(in the rows, 128 means zero)
One turn moves each row of this set onto another row. After a few examples, where does it send each row asked below?
pebeg: [165 113 108 129 158 137  98 109 154 126  91 130 136 143 145 122 126 116]
kuvep: [119 132 101 137 157 177 105 109 158 141 137 127 144 122 139 132 142 115]
mefu: [167 111 105 132 161 134 100 119 147 123  93 135 143 137 146 129 128 115]
veger: [145 105 118 109 125 107 125  99 142 110 113 113 144 114 146 163 118 136]
romun: [168 112 111 129 165 130 106 105 154 125  93 132 139 143 141 129 116 112]
duf: [141 116 136 134 146 148 141  85 138 108 134 100 110 115 112 163 138 115]
foga: [169 106 114 133 160 135  98 116 144 127  93 133 139 137 141 130 121 123]
reteb: [117 116  99 113 181 139 126 113 124 147 122 139 152 123 123 115 131 121]
Gis: [117 143 114 103 164 154  96 106 147 113 144 123 120 104 134 148 161 130]
nas: [115 140 110 111 159 158  97 105 138 114 145 120 125 105 129 134 167 120]
Rovor: [118 119 101 119 181 139 125 117 123 149 128 131 151 122 123 115 136 110]
malit: [138 126 118 114 146 116 140  84 168 117 117 100 118 118 152 160 160 129]
rolo: [117 140 112 109 165 160 100 108 143 115 145 123 120 103 133 139 165 122]
zekof: [169 110 111 135 162 132 107 110 152 131  89 131 137 137 143 127 121 115]
bevek: [131 117 129 131 145 147 148  88 133 112 136 102 109 110 114 166 141 121]
Rom: [130 123 129 132 145 145 141  88 136 109 127 103 102 110 108 160 145 117]
Pilo: [160 116 118 135 166 121 138  97 165 112 100  97 134 117 152 132 120 116]
pes: [113 120  98 116 178 140 131 111 130 144 120 127 151 124 119 108 136 112]
lurop: [139 120 132 136 150 147 147  84 131 109 126 107 110 112 111 165 135 121]
runat: [109 127 111 129 147 153 143  86 151 144 137 114 122 125 128 156 164 121]
Kana: [171 108 107 137 161 137  99 114 149 129  96 133 133 135 143 125 129 112]
dofe: [115 124  96 114 177 137 119 106 128 144 119 132 158 121 128 108 129 108]
fumez: [143 106 114 105 124 111 131  90 150 115 114 112 149 123 147 158 115 134]
Dazip: [146 110 108 106 125 108 130  94 147 112 113 119 151 115 150 160 120 135]
duki: [135 119 133 132 148 140 141  89 126 107 131 108 106 108 114 165 140 115]
vize: [110 114  98 115 180 135 128 112 127 151 126 127 148 118 122 114 131 116]
Bakef: [135 118 138 135 147 143 138  84 133 105 129 108 104 114 117 165 138 125]
vaz: [149 105 116 105 129 110 131  94 158 108 117 112 141 126 143 165 121 138]
tesik: [122 115  96 112 178 144 125 106 129 151 124 132 152 124 126 109 125 113]
pora: [112 143 107 101 160 155 100 103 143 119 144 128 118 109 133 135 160 123]
diges: [132 121  99 129 163 144 120 113 159 128 120 113 167 112 152 117 106 117]
Dep: [176 106 112 127 159 137 102 110 155 126  96 126 143 134 142 130 122 117]
Busin: [147 111 115 108 124 110 129  95 154 112 113 114 141 120 149 166 120 137]
Bur: [142 105 114 111 128 108 134  95 144 107 105 118 147 121 146 160 116 137]
Sasek: [114 120  96 114 179 137 124 111 131 147 119 132 156 117 129 109 132 115]
Kema: [145 108 115 106 125 109 133  96 151 109 110 107 147 112 138 164 123 134]
tak: [131 113 129 131 143 145 143  90 135 110 138  99 111 114 109 161 147 125]
Nak: [116 142 113 102 166 151 101 107 138 113 144 134 120 106 132 144 164 123]
Vobu: [113 140 119 103 163 148 101 106 140 118 153 125 122 105 134 145 162 127]
Gute: [116 142 113 100 160 152 102 108 149 110 147 120 127 104 131 141 166 122]

pora goes to Dep
kuvep goes to Pilo
And these:
dofe goes to vaz
Nak goes to foga
lurop goes to vize
Busin goes to rolo
fumez goes to Gute
mefu goes to Bakef

One turn moves each row of this set onto another row. After a few examples, where does it send each row asked below?
Viro: [126 180 141 119 167  77 134 133 134  96 141 145 136 170 146 127 156  86
 121 130 139  93 125 152  92 102 158 121 118 119 161 150 104]
semed: [140 149 134 118  96  94 128 133 117  83 130 139 176 187 168 136 147 133
 112 137 125 152 121 145 143  80 197 122 122 136 140 134 129]
dariz: [143 134 127 119 156  85 138 119 125  90 133 163 152 169 156 120 151 145
 133 123 113 131  91 134  95 109 173 119 148 134 185 112 115]
por: [141 157 126 120 137  87 139 143 151 126 129 128 141 174 142 138 188 116
 119 117 109 139 143 130  93  70 137 131  99 121 170 142 105]
taz: [133 221 105 120 139  90 142 135 147  98 134 141 156 172 148 102 156 134
 145 130 111 137 145 139 113  98 161 106 128 144 126 147 121]
Nerob: [142 191 136 140 132  83 126 149 146  93 123 136 157 195 145 133 160 103
 137 134 126 106 136 174 125  79 193  96 130 127 181 129  93]
sos: [141 139 114 123 164  76 140 135 138  91 122 147 196 170 147 124 153 143
 142 134 131 149 145 141  92  75 160  96 109 110 180 138 103]
Tibos: [117 176 127  98 123  88 137 140 169  81 126 130 177 176 150 120 149  81
 116 140 141 129 140 145  95  87 178 114 124 138 146 129 116]
Pid: [ 95 168 108  92 140  87 162 138 144  95 127 149 166 152 119 128 159 148
 114 128 105 146 138 146 108  86 164 134  98 117 166 121 132]
fubip: [167 170 106 111 137  87 148 166 121  94 123 139 153 169 141 140 182 145
 142 126 125 108  94 142 146  73 153 110 123 123 177 139 125]
Gusip: [133 137 125 105 157 102 141 137 135 115 136 139 117 172 142 144 183 125
 157 134 109 121 122 152 136  69 156 117 119 137 181 149 117]
Dugu: [157 141 128 112 122  99 141 119 130  78 142 146 159 189 111 114 144 120
 130 121 128 151 130 152 129  51 189 109 104 142 140 131 119]
mas: [140 198 135 124 124 103 138 134 141  92 138 150 161 169 153 124 141 120
 100 146 134 128 150 149 143  95 157 124 137 132 141 173 128]
Gul: [134 162 106 129 133  92 142 128 145  85 145 152 123 172 147 143 193 135
 112 139 117 141 128 158 126  88 172 114 135 179 146 109 118]
lapa: [142 155 130  99 134  71 121 135 157  82 147 125 182 179 131 122 133 106
 151 123 129 157 118 154  95  73 176 100 129 130 162 120 106]
debak: [137  96 116 109 134  96 141 132 123  87 128 149 137 170 151 137 168 139
 135 140 113 133 148 157 142  90 162 122 126 129 154 127 121]
rito: [114 139 121 115 125  60 160 140 141  87 127 133 137 180 140 136 152 115
 114 125 110 148 137 190 116 116 182 126 127 147 159 131 123]
Fodis: [144 184 108 131 144  93 131 153 106 106 124 163 152 163 150 116 146 140
  94 116 103 117 111 129  97  97 156 112 138 109 178 147 119]
Zutu: [170 165 117 114 141 101 116 145 128 106 144 174 171 158 170 135 166 121
 125 135 123 116 113 124 154  94 169 123 132 125 160 134 133]
Zesuv: [114 203 103 125 160  81 149 143 110  98 126 143 142 156 126 127 145 140
 109 126 106 156 112 154 101  98 156 103 123 126 150 142 133]
rep: [138 177 118 132 154  83 120 114 110  54 151 151 159 165 125 108 145 142
 119 118 115 115 114 153 128  80 158 127 144 116 163 112 118]

sos goes to Pid
Tibos goes to Fodis
Zesuv goes to Gusip
And these:
dariz goes to rito
fubip goes to Dugu
semed goes to mas
rep goes to Gul

One turn moves each row of this set onto another row. After a few examples, where does it send each row asked below?
E: [164 133 138 150 122 116 132 101 145 159 123 125 101 124]
L: [136 142 137 123 107  85 134  94 121 123 107 120 120 111]
J: [133 132 107 134 119 116 124 150 149 146 128 117 125 118]
G: [130 146 139 151 119 125 115 130 153 119 120 111 106 107]
B: [180 112 111 137 123 106  92 108 137 113 105 141 113 132]
X: [157 138 110 167 157  96 134 116 143 122  88 126 126 139]
F: [122 136 127 128 106 112 115 115 145 117  77 131 120 154]
Q: [117 148 110 147 100 100 129 110 141 135 100 129 141 143]
K: [129 109 125 157 138  77  99 131 125 122 120 112 125 132]
P: [158 141  93 134 132 110 135 109 142  91 129 128 101 122]
V: [119 119 128 137 104 102 112 110 176 123 122 121 122 148]
U: [147 111 129 166 141 126 120 120 142 113 101 138 133 116]
H: [153 145 123 134 127  96  95 111 134 117 124 159 102 155]
S: [151 116 127 135 123  90 148 106 150 103 107 126  79 129]
A: [167 142 119 148 132 116 139 124 120 151 127 126 120 148]
C: [141 124 128 128 156  70 119 130 121 122 107 128 110 145]
M: [134 148 103 121 130  84 132 102 158 117 129 145 100 120]
Z: [136 110 112 145 132 111 106 131 109 119 113 120  92 153]
T: [155 143 130 131 106  90  96 105 140 111  98 102  98 119]
N: [147 127 111 162 131 125 129  83 132 134 124 101 124 137]

P goes to F
Q goes to A
G goes to U
And these:
V goes to N
H goes to L

One turn moves each row of this set onto another row. After a few examples, where does it send each row asked below?
sov: [153 158  76 128 155 135 111 153 102 121 114 132 138 126 116 156 102 157
 111 162 156 145 124 133 113 125  98 126]
Pir: [124 139  84 126 141 173 148 166 137 110 129 106 158 109  77 154 130 166
 106 148 131 115 106 139 123 127  94 166]
beg: [139 161 110 107 162 155  93 149 113 132 131 131 131 131  95 141 149 154
  92 137 130 110 109 175 116 139 108 143]
gugoz: [137 141 108 118 139 142 103 159  95 151 104 115 161 111  73 157  99 171
 119 149 138 122 124 137  97 136  86 119]
Sok: [139 131 108  96 140 148 146 157 144 117 112 115 151 118 130 152 124 131
 105 154 134 123 110 138 158 117 111 148]
kevi: [140 163 116  86 160 153 101 141 117 124 139 128 125 112  78 146 126 185
  96 160 122 112 113 149 124 147 126 132]
rodav: [107 156  71 134 154 140 128 142 114  90 108 105 160 110  83 141 118 153
  98 163 115 138 120 112 149 156 131 142]
fezok: [115 163 132 112 167 121 103 145 118  79  97 113 146 110 117 152 113 136
 107 155 131 140 126 116 136 129 105 119]
kifo: [137 123 105 108 148 150 108 195 124 109 101 117 159  98 109 152 131 144
 134 149 123 130 105 143 110 121  79 118]
Riko: [ 92 131 120 109 173 110 107 171 124 121 105  86 143 126 122 152 103 142
 105 133 118 137 118 129 121 129 103 126]
Mulor: [ 95 149 128 114 130 107 111 154 121 123 109 121 148 120 109 142 135 120
  97 151  96 134 115 135 133 159 112 134]
lupi: [101 142  97 120 175 153 144 156 106 121 124 106 153 121  93 159  95 180
  78 138 123 136 119 127 117 139 118 104]
Sul: [117 132 109  86 143 175 116 150 113 115 114 119 139 104  85 146 130 190
 108 152 115 122 117 154 140 140 145 143]
Kono: [102 136 112  83 142 160 107 153 101 123 106  87 136 122  91 146 134 155
 106 133 131 133 119 164 142 155 145 149]
poso: [103 170  84  93 163 114 121 142 113 109 107 112 150 115  86 149 109 150
 103 145 118 138 130 130 148 170 111 165]
pupon: [136 138 142  98 148 171 118 161 111 120 116 107 148 120 125 149 105 137
 117 156 129 128 117 145 124 145 140 161]
kosi: [135 160  96 100 165 135 142 136 118 131 125 136 134 128  98 165  86 146
 104 151 152 141 137 135 138 131 114 130]
luba: [121 136  73 108 127 123  97 154 119 124 118 110 150 121  77 148 135 153
 116 143 148 131 122 157 129 154  71 156]
Zeze: [110 135 130 103 163 139 147 152 116 116 124 111 140 119  71 149 133 161
 109 154 125 137 126  91 117 115 101 115]
ruga: [129 126 105 112 142 176 119 161 134 128 157 115 153 130  80 152 144 156
 102 173 111 117 117 148 121 144 126 129]
Nilub: [128 137 119 107 130 137 110 146 116 129  99 128 132 111 120 135 148 145
 101 151 145 121 129 124 127 116  81 108]
saz: [121 136  92 105 135 136 128 168 115 113 110 113 159 112 133 150 139 116
 123 152 121 137 118 110 136 137 130 157]
big: [148 170  94  93 180 144 101 156 108 142 109 130 142 121  92 127 117 140
  99 161 141 141 118 153 132 135 138 130]
Zof: [126 134 105 127 171 157 134 160 112 111 126 118 157  98  87 170 127 135
 103 153 127 160 112 121 128  96 125 116]
fezeg: [101 147  91 102 163 156  92 127  95 109 118 121 134 101  87 133 138 169
 103 149 137 136 144 128 137 158 127 152]
Dud: [ 95 135 109 126 149 143 111 162 107  87 128 117 169 107  68 145 136 126
 120 124 107 125 118 124 112 151  94 143]
Kido: [ 99 144 100 130 162 146 132 166 118 121 106 102 165  79  87 130 136 142
  87 131 119 135  88 126 125 134 129 151]
gup: [130 113 115 130 171 129 125 165 129 129 106 118 136  95  97 130 135 139
 102 142 135 147  94 143 130 136  75 114]
Rifab: [111 144 105 133 149 119 105 157 107 132 113 135 138 128  59 134 105 143
 105 151 102 141 121 140 114 112  93 125]
pires: [118 136  96 106 149 159 102 168 111 100 114 101 140 140 104 126 148 169
  92 151 137 133 113 170 126 172  87 135]
fos: [100 122 122 134 165 140 117 152 113 112  78 110 180 101  80 143 123 164
 127 135 117 121 124 125 126 136 101 145]
zukup: [135 127  94 126 124 131 104 148 115 108 114 109 150 131 115 139 127 126
 119 147 151 119 123 136 133 170  79 128]
tir: [130 146 127 104 160 156 114 144 107 130 111 107 136 132 113 154 153 138
  93 135 142 135 112 178 136 154 126 140]
duvi: [114 143  83 114 164 127  95 156 106 108 115 104 146 119  64 146  96 139
 107 145 125 141 127 140 132 147  92  88]
nodu: [139 145  71 121 153 164 149 176 117 115 139 118 154 116  76 144 104 156
 114 151 127 121 104 118 107 151 108 129]

luba goes to kosi
Kido goes to Mulor
And these:
Dud goes to fezok
nodu goes to rodav
Riko goes to gup
fezeg goes to pupon
Sul goes to Kono

One turn moves each row of this set onto another row. After a few examples, where does it send each row asked below?
nidi: [ 85 113 106 153 157 158 117 117 160 138 118 133 161 116 115 105 113 116]
nif: [104 139 119 162 126 135 112 117 159 130 135 139 168 133 112 130 157 127]
kiduz: [ 69 121 105 140 132 129 105  99 110  91 149 116 188 117 123 115 162 135]
zaro: [ 93 125 131 155 149 138 119  92 111 114 115 145 169 101 151 119 131 102]
lugis: [ 78 110  99 147 144 137 130 110 150 136 133 174 175 120 135 139 137 122]
lofog: [106 107 110 138 175 126 153  99 111 125 119 131 161 130 149 119 140 123]
pab: [ 87 115 106  87 158 137 125 104 106 132 147 135 175 116 117 104 166 120]
Ziv: [111 128 143 144 155 120 121  95 101 118 115 119 173 138 114 119 153 113]
Nife: [ 96 114 109 137 170 118 132 100 159 135 133 124 174 141  97 123 135 140]
mam: [ 75 130 117 135 173 139 128 147 135 147 127 145 163 147 118 127 148 128]
subo: [ 72 146 133 144 147 136 103 111 132 135 130 151 187 136  98 115 121 110]
Gedu: [ 73 105  96 135 137 113 125 102 119 142 151 113 180  99 138  93 131 101]
Losi: [ 66 131  96 158 130 145 119 129 126  97 156 140 175 107 120 124 134 135]
geval: [112 119  97 134 150 139 147 110 109 135 160 116 166 111 138  91 154 101]
sosu: [ 64 132 113 155 150 131 126 113 111 109 142 105 170  91 143 115 164 104]
petu: [ 88 101  84 139 139 115 143 129 134 155 146 116 166 111 106 115 131 113]
Kel: [ 97 112 105 128 156 156 111 112  91 115 126 110 177 112 106 112 172 112]
futi: [ 85 136 124 104 153 143 118 123 128 127 143 134 165 107  79 117 156 119]

lugis goes to Nife
lofog goes to Ziv
And these:
pab goes to kiduz
nif goes to nidi
Losi goes to petu
geval goes to Kel

